Each row has a name. Each question is about the rows just above it.

17.6 -47.2 31.7 80.3 -30.1 -58.8 32.2 -29.3 -22.7 18.7 26.3 38.3 58.3 -3.2 27.8 4.2 32.9 12.2 -62.9 -62.5 -8.9 24.6 -38.8 -3.7 -46.7 -7.2 24.6 -63.7 -44.5 -22.1 6.7 72.8 -26.9 -20.3 -> z247
-26.2 -61.6 23.8 44.8 -23.8 -39.3 -6.6 -30.5 0.3 32.0 3.5 26.9 51.9 0.0 16.8 -43.7 7.8 26.8 -72.0 -81.5 -16.4 11.6 0.4 5.3 -38.5 -14.5 16.4 -50.7 -41.2 -34.9 21.6 14.0 -26.2 -18.8 -> z216
-11.4 -66.6 47.3 29.6 -43.3 -33.0 -9.2 -45.6 -29.1 49.4 -5.1 42.1 43.3 16.5 20.1 -84.5 -33.4 40.4 -65.4 -73.0 -38.6 9.4 -94.3 40.9 -19.5 3.3 24.3 -44.6 -60.5 -6.5 -2.4 -5.5 -48.2 11.8 -> z327
Number of entries in -26.2 -61.6 23.8 44.8 -23.8 -39.3 -6.6 -30.5 0.3 32.0 3.5 26.9 51.9 0.0 16.8 -43.7 7.8 26.8 -72.0 -81.5 -16.4 11.6 0.4 5.3 -38.5 -14.5 16.4 -50.7 -41.2 -34.9: -> 30
Number of entries in 17.6 -47.2 31.7 80.3 -30.1 -58.8 32.2 -29.3 -22.7: -> 9
The entry that follows 26.8: -> -72.0
What comes right after 0.3 in the named rows? -> 32.0
How many entries does -26.2 -61.6 23.8 44.8 -23.8 -39.3 -6.6 -30.5 0.3 32.0 3.5 26.9 have? -> 12
Count the entries of 17.6 -47.2 31.7 80.3 -30.1 -58.8 32.2 -29.3 -22.7 18.7 26.3 38.3 58.3 -3.2 27.8 4.2 32.9 12.2 -62.9 -62.5 -8.9: -> 21
What comes right after -81.5 in the named rows? -> -16.4

6.5 5.8 11.1 -24.6 15.9 27.9 -> z411
-6.3 -13.5 -11.7 37.0 -17.7 -11.6 -> z196
7.0 2.3 10.3 -20.2 16.0 37.3 -> z193
4.5 2.4 11.7 -12.2 -1.1 13.2 -> z210
-10.7 -2.2 -16.9 28.1 -22.5 -58.8 -> z740
-13.0 -3.0 -22.6 34.2 -25.9 -70.5 -> z24
-5.6 -4.4 -16.1 17.2 -3.9 -19.2 -> z369
2.9 19.9 9.5 -38.5 4.9 -27.7 -> z896
-4.1 -12.9 -10.4 29.9 -11.6 0.2 -> z678
-2.7 15.4 0.4 -18.2 -6.4 -50.4 -> z941
5.4 -0.9 13.5 -8.6 3.5 29.4 -> z471
-2.9 -19.2 -10.3 37.1 -3.9 26.5 -> z105
Number of entries in -2.9 -19.2 -10.3: -> 3
How many entries does 2.9 19.9 9.5 -38.5 4.9 have? -> 5

22.6 -3.3 -77.5 -44.1 1.8 -50.1 -58.4 32.5 45.3 -31.4 -13.9 -42.5 38.6 5.7 -16.3 -> z239
15.4 7.6 -65.9 -1.9 -28.0 -28.1 -30.7 68.9 70.2 -27.1 41.6 -19.5 70.3 16.7 -7.3 -> z653
3.5 31.4 -11.5 67.2 -11.1 10.7 58.9 1.9 -52.3 -67.0 55.1 -1.8 -52.0 2.2 4.6 -> z135
What comes right after -28.0 in the named rows? -> -28.1
The entry that follows -1.9: -> -28.0
Right after 70.3 comes -> 16.7
Count the entries of 3.5 31.4 -11.5 67.2 -11.1 10.7 58.9 1.9 -52.3 -67.0 55.1 -1.8 -52.0 2.2 4.6: -> 15
Number of entries in 3.5 31.4 -11.5 67.2 -11.1 10.7 58.9 1.9 -52.3 -67.0 55.1: -> 11
How many entries does 22.6 -3.3 -77.5 -44.1 1.8 -50.1 -58.4 32.5 have? -> 8

